(in the rows, 100 means zero)
Rotation paths and how fast each direction turns (degrees each step):
Each turn is a multiple of 5 degrees from 10 to 175, or 0.
Each row of a path follows its step; steps can be skipped.
Rotation 1:
step 0: [110,  78, 124,  87, 108, 105,  96, 104,  91, 114, 112, 111, 102,  99,  86,
 101, 106, 115,  80,  96,  98,  87,  86,  99, 106,  97,  88,  81,  98, 113,
 112,  96, 113,  92, 116, 107, 105, 103, 110, 121,  77, 103,  93, 106,  90,
  93,  95, 101, 107,  71, 103,  93, 123,  83,  83,  81, 107,  82, 102, 106,
 114, 111,  79, 116,  97, 105, 104,  79, 103,  97, 114, 100,  91,  88]
step 1: [ 96,  93, 118,  82,  84, 111,  83,  96, 110,  96,  97, 113,  98, 108,  98,
  93,  97,  97,  93, 106,  89, 120, 118,  96, 108, 102, 109, 100, 105, 117,
  92,  84, 110,  88,  79, 103,  84, 105, 118, 117,  76, 101,  86, 109,  88,
 123,  93,  94,  88,  80,  95,  88, 117,  93, 100, 103, 137, 101,  95,  93,
  95,  87,  85, 103,  97,  95, 111,  75, 101,  97, 100, 116,  95, 105]
step 3: [123,  76,  94,  73,  95,  97,  98, 105,  96, 103,  94,  90, 105,  88, 109,
 100, 115,  99, 103,  96,  98, 104,  89,  96, 102,  90,  92,  96,  79, 107,
 111,  98, 118, 100, 103, 122,  93, 107, 122, 116,  95,  98,  82, 116,  98,
 115, 117,  95, 102,  70,  70,  82, 120,  95,  97,  91, 100,  87,  82, 100,
 107, 113,  96, 112,  92,  92,  82,  92,  91,  98,  96, 101,  96,  87]
step 4: [125,  88, 101,  97,  72,  97,  84,  93, 106,  96, 105, 110, 111, 102,  91,
  90, 106,  84,  83,  87,  75, 101, 104,  99,  98,  84, 112,  86,  98, 108,
  99,  93, 104,  96,  83, 102, 102, 109, 107, 111,  82, 111, 101, 135,  85,
  96,  94, 104,  81,  72,  95, 113, 103,  78, 112, 103, 119, 109,  93,  91,
 115, 108,  88, 111, 106, 116, 101,  99,  93, 106, 101, 102,  85,  95]
step 9: [122,  74,  99, 105,  99, 107, 108, 105,  99,  97,  88, 102, 115, 109,  90,
  92, 100,  96, 100,  88,  78, 101,  98,  99,  96,  98,  84,  96, 102, 105,
 101, 101,  86,  95, 106,  91, 100,  98, 105, 131,  82, 114,  97,  93,  92,
 118,  96, 109, 104,  96,  90,  88, 103,  75,  94, 101, 122, 109,  91,  85,
 109,  68,  88,  80,  83,  99, 106,  80, 126, 108, 103, 110,  99,  81]
step 26: [ 94,  90,  97,  98,  94,  98,  89, 101,  88, 110,  92,  99, 102,  93,  93,
 103,  96,  98,  76, 112, 111,  91, 101, 116, 115, 120,  88,  91,  95, 103,
  97,  91, 113, 101,  93,  98, 110,  82, 109, 128,  82,  81, 105, 107, 102,
 100, 123, 103,  63, 101, 101,  91,  96,  97, 109, 121, 119,  98, 111,  88,
  87,  98, 102, 100,  86,  94, 104,  96, 106,  93,  98, 103,  78,  63]
step 29: [ 94,  83, 114,  91,  93,  93,  87, 108,  81,  99, 100, 105, 119,  93, 103,
  85, 112, 106,  91, 107, 103,  77,  96,  95, 105,  97, 104,  83,  81, 126,
 102,  94,  97,  84, 101,  84,  96,  81, 101, 123,  74, 100, 111, 104, 112,
 100, 106, 111,  81, 103, 104,  92, 108,  95,  82, 126, 111,  81,  99, 119,
 111,  97,  81,  97,  98, 113,  98,  91, 108, 104, 106,  92,  88,  76]
Speeds:
[ 96,  99, 104,  99, 104,  98,  97, 103, 100,  99,  99,  99, 103,  99,  96,
  98,  99, 100,  97,  99, 101, 103, 102, 100,  99,  98, 100, 100, 103, 104,
 101, 104,  97, 100, 102,  98, 103, 100,  94,  99, 103,  99, 105,  99, 101,
  95, 101,  99,  99,  97,  99,  95,  95,  98,  97, 104,  97, 103,  98, 102,
  98,  98,  99,  95, 100, 104, 103,  99,  99,  97,  98, 102, 106,  92]  35
[101,  99,  98,  98, 100, 101,  98, 104, 103, 101, 100,  98, 109,  93, 100,
  97, 102,  97,  99, 104,  96, 103,  98,  97,  96, 103,  98,  98, 101,  96,
  96, 105, 102, 100,  97, 100, 102,  95, 101, 102, 104, 102, 103, 103,  96,
 102,  98, 104,  99, 101, 103, 100,  98, 101, 102,  98,  98,  99,  96,  98,
 103, 102, 101, 101, 102,  95, 103, 100, 100, 100, 100,  99, 105, 104]  25
[106, 102, 105,  98, 104,  99,  96, 100,  98,  96, 103, 100,  99,  97,  97,
  96,  98, 100, 100,  98, 102,  96,  99,  99,  98,  95,  99, 100, 100,  99,
  97, 101,  95,  95, 102, 101,  96, 100, 101,  96,  95,  96,  99, 106,  95,
  96, 101, 102,  99, 103, 103, 105, 100,  99,  97, 102,  97,  99, 104,  98,
 101, 103, 101,  97, 103, 103, 103, 101,  98, 104, 102,  97,  99, 103]  170
[ 95,  97, 104,  99, 101, 106,  96,  99,  95, 100,  98,  99,  99, 101, 103,
 101, 101,  97, 103,  97,  98, 102, 103,  96,  98, 101,  97, 108,  99,  97,
  98, 100, 103,  99, 101, 100, 101, 100,  99, 100, 102,  98,  91,  97, 101,
 100, 101, 101,  96, 100, 103, 101, 100, 103,  98, 100, 103, 105, 101, 105,
 101, 105, 102, 101, 105, 100,  99,  95,  99, 102,  97,  98, 103,  98]  70
[ 97, 102, 102,  99,  99, 110, 102, 103, 100, 101, 100,  99, 101,  98,  98,
 101, 101,  98, 101, 100, 101, 100, 101,  99, 103,  98, 102, 102,  97, 100,
 103, 103, 101, 103, 107, 101,  98,  99, 104, 107,  99,  96, 105,  97, 101,
  97, 100, 100,  99,  96,  96,  97, 106, 104,  98,  98,  95,  99, 101, 100,
 101, 101,  99,  96,  99, 102, 100, 103,  97, 102, 105,  97, 100, 105]  135
[100,  99,  97,  99, 107,  99, 100, 100,  99, 108,  97, 100, 106, 103, 103,
 102, 100,  98, 103, 103, 103, 100,  98, 100,  99,  98, 104,  97, 101, 105,
 100, 101, 105,  98,  98, 106, 100, 104,  93, 102,  95,  96,  98, 101, 102,
  98, 100, 100, 102, 105, 102,  97, 103, 100, 100,  98,  96,  98, 102, 102,
 103, 104, 101, 100,  99,  99, 100,  95, 101,  99, 101,  98, 100, 100]  135
Rotation 2:
step 1: [126,  94, 118, 125,  95,  91, 103, 114, 110,  67,  69, 107, 109, 100,  97,
 101,  97, 109,  94,  96,  89, 105, 105,  89, 127, 106, 118,  86, 104, 106,
 105,  87, 113, 110,  96, 107, 109,  89, 113,  70, 114, 100, 103, 112, 106,
 106,  87,  81, 104, 106, 106,  87, 104, 105, 115, 106,  96,  78,  80,  98,
  94, 103, 110, 119, 113, 109, 107,  94, 100,  96, 115, 105, 108,  84]
step 5: [ 79,  74, 119,  92,  79,  99,  93, 108,  85,  89,  88, 101, 100, 108, 112,
  92,  88,  96,  89,  89, 103, 102, 102, 100, 136,  95, 103, 122, 100, 125,
 116,  92, 102,  91, 112, 108,  95, 104, 105, 101, 106, 101,  78,  74,  96,
 108,  99, 101,  94,  87, 115,  96,  99,  87,  89,  85,  99, 100,  98, 100,
 115, 101, 111,  90, 111,  98,  67, 117, 116, 106, 115, 113,  99,  90]
step 6: [ 96, 114, 104, 118,  79, 104, 120, 103, 100,  90, 117, 110,  91, 108, 106,
 106, 108, 102,  93,  94,  97,  83, 117,  93, 134, 110,  93,  87, 116, 105,
  90,  90, 107,  89,  86,  95,  95,  77, 100, 104, 137, 104,  92,  95, 112,
  89, 100,  90, 107,  76,  83,  97, 114, 104, 114,  95, 105,  99, 111, 116,
 105, 122,  93,  94,  89,  93,  85,  99,  90,  88, 114, 117,  95, 115]
step 7: [111,  90, 117,  93,  99,  92, 120, 107, 128,  96,  98, 107, 109,  96, 117,
 115, 118, 124,  86, 109,  96, 112,  89,  76, 135, 105, 115,  90, 100,  95,
 104,  96, 108, 121, 113,  99, 107,  87,  98,  88, 106, 125, 111, 125,  89,
 106, 105,  97, 108,  96,  94,  96,  80, 106, 108, 113,  95, 100,  97,  93,
  77, 103, 104,  99, 109,  98,  97,  75,  88,  98,  93, 118,  93,  98]
step 17: [ 95,  92, 108,  71,  93, 112, 100,  99,  88,  82, 103,  84,  98, 104, 111,
 105,  93, 102,  94,  99, 104,  93, 103,  90, 109, 111, 102, 115,  99, 100,
 113, 110,  86,  89,  91,  95, 112, 108,  85,  80, 110, 122,  97,  92, 100,
  75, 102, 112,  80,  98, 120, 107,  91,  83, 118,  84, 106, 113, 115,  82,
  94, 111, 106, 104,  90, 112,  89, 112,  98, 137, 125,  81,  97, 101]
step 24: [ 88, 100, 118,  91, 101,  91, 105,  85,  80,  87,  98,  90,  90, 115, 108,
 105, 111,  93,  97,  83, 106,  99,  91,  92, 122, 114,  99,  94, 116, 100,
 110, 125, 111,  95, 102,  98,  94,  67,  85,  82, 107, 100,  94,  86,  94,
  77,  98,  99, 113, 109,  85,  76, 111, 116, 105, 100, 118, 119, 122, 101,
  99, 105,  97, 108, 126, 125, 104, 100, 101,  96,  84, 109,  98, 107]
step 28: [113,  94, 108,  92,  81,  86,  90,  84, 108,  89,  85,  92,  72,  94, 106,
 102,  99,  93, 102, 107, 113,  81,  87,  87, 110, 116,  99, 113,  96, 102,
 110,  79, 113, 109, 116,  84,  90,  99,  98,  96,  91, 104, 115, 101, 129,
  94,  67, 108,  95,  85,  97, 115, 107,  86, 100, 125,  86, 108,  90,  96,
  93,  85,  96, 103, 126, 103,  94, 105,  88,  90,  87,  97, 104, 118]
Speeds:
[105, 104,  99, 100,  96, 101, 104, 102,  99,  99,  98, 100,  97,  97,  95,
  99, 101,  94, 105,  96, 100, 100, 101, 106, 102,  98, 103, 100,  96, 100,
 105,  96,  97, 102,  99,  97,  98, 100, 105, 101, 104, 103, 101,  99,  99,
 102,  97,  98,  97, 102,  94, 102, 102,  98, 100, 100, 100, 102,  99,  96,
 101, 102, 101,  99,  99,  96,  99, 102, 101,  93,  98,  98, 103, 100]  145
[ 98, 104,  97, 103,  98, 101,  96, 100,  96,  97, 105,  99,  98,  99, 102,
  94, 100,  97, 101, 102, 106, 105,  97, 101,  98, 104, 100, 100, 100, 109,
 101, 102,  96,  99,  97, 103, 101, 100,  97, 101, 105, 100,  99,  99, 100,
  99,  96, 103,  98,  94,  99,  95,  97, 101, 100, 100, 101, 101, 100, 102,
 102,  94, 102,  98, 102, 100, 102,  99,  99,  96,  96, 104, 100, 103]  115
[103,  97, 102,  98, 101,  95,  95,  99,  96,  98, 100, 101,  98, 101,  99,
  99, 100,  96,  95, 104,  96, 100,  95, 104, 105, 103, 102,  97,  98, 100,
 100, 102,  97, 106, 102, 104, 102, 103, 101,  97, 101,  98, 102,  98,  97,
 101, 100,  98, 103, 101, 103, 108,  98, 100,  99,  96, 101,  99, 100,  97,
  97,  98, 105,  99, 103, 101,  96,  97,  98, 101, 100, 103, 101, 100]  175
[ 95,  99,  97,  99, 103, 103,  97,  95, 100,  98, 105,  97, 105,  98, 102,
 101,  96, 103, 103, 103,  96,  99, 100,  99, 105, 102,  97, 106,  94,  98,
 100,  98,  98,  98,  98, 104,  99,  97, 105, 100, 103, 102,  98, 106,  98,
 102, 100,  99, 104,  98,  98,  99, 102, 101, 100,  99,  99,  96, 100,  93,
  97, 102,  99, 102,  97, 101,  98, 103, 102,  99,  97, 103, 102, 101]  10
[ 98, 100, 105,  98,  98, 101,  99,  98, 105,  98, 104, 107,  96,  98, 102,
 102,  96,  97, 104, 101, 100,  98,  99, 101,  96,  98, 102,  96, 100, 101,
  97,  96, 100,  97, 102, 109,  98, 101, 101, 103,  98,  99,  99,  96, 107,
  99, 102,  98,  95, 101,  98, 103, 100, 101,  98, 101, 103,  96, 100, 101,
  98, 103,  96,  98, 101, 100,  98, 102, 101, 100,  97, 104, 100, 101]  110
[ 99,  94, 103, 107, 102, 105,  96, 103, 101,  97,  99, 101,  99,  97,  95,
  98,  98, 101, 100,  98, 103, 100, 102, 100,  99,  96, 100,  99, 103, 100,
 102, 104, 100, 103, 102, 100, 104,  98,  99,  96, 100,  96,  98,  97,  99,
  97, 104,  99, 102,  96,  97, 102, 102,  99,  98,  99,  99, 101,  96,  94,
 104,  95,  94, 101,  96,  98,  98, 101,  98,  99,  98, 100, 100,  96]  100
[ 99, 100, 101, 100,  99, 102, 101, 104, 104, 106,  99, 102,  99, 104, 100,
 102,  96, 104, 102,  98,  99, 100,  95,  99,  98, 101, 102,  99, 102, 105,
 103,  99,  96, 104, 100, 100, 106,  97, 101, 106, 103, 101, 100, 100,  98,
  97,  97, 100, 106, 109,  97,  97, 103, 102, 101, 102, 105,  96,  97,  97,
 100,  97, 100, 101, 103, 103, 100, 101,  99, 101, 102, 100, 100, 104]  125
[103, 102, 100, 102, 102,  95,  99, 102,  99,  95,  99, 102,  97, 100,  98,
 102, 105, 102, 105,  99, 101,  99, 102, 103,  95, 104,  98, 102, 103,  98,
 100, 101,  96,  98, 103, 104, 101,  96,  96,  97, 101, 104,  96, 103, 100,
  96,  97, 100,  98, 102, 107, 100, 100,  99,  94,  99,  97,  96,  98,  95,
  98, 102, 101,  99,  99, 102, 106, 104, 100, 100, 101,  98, 100,  97]  45
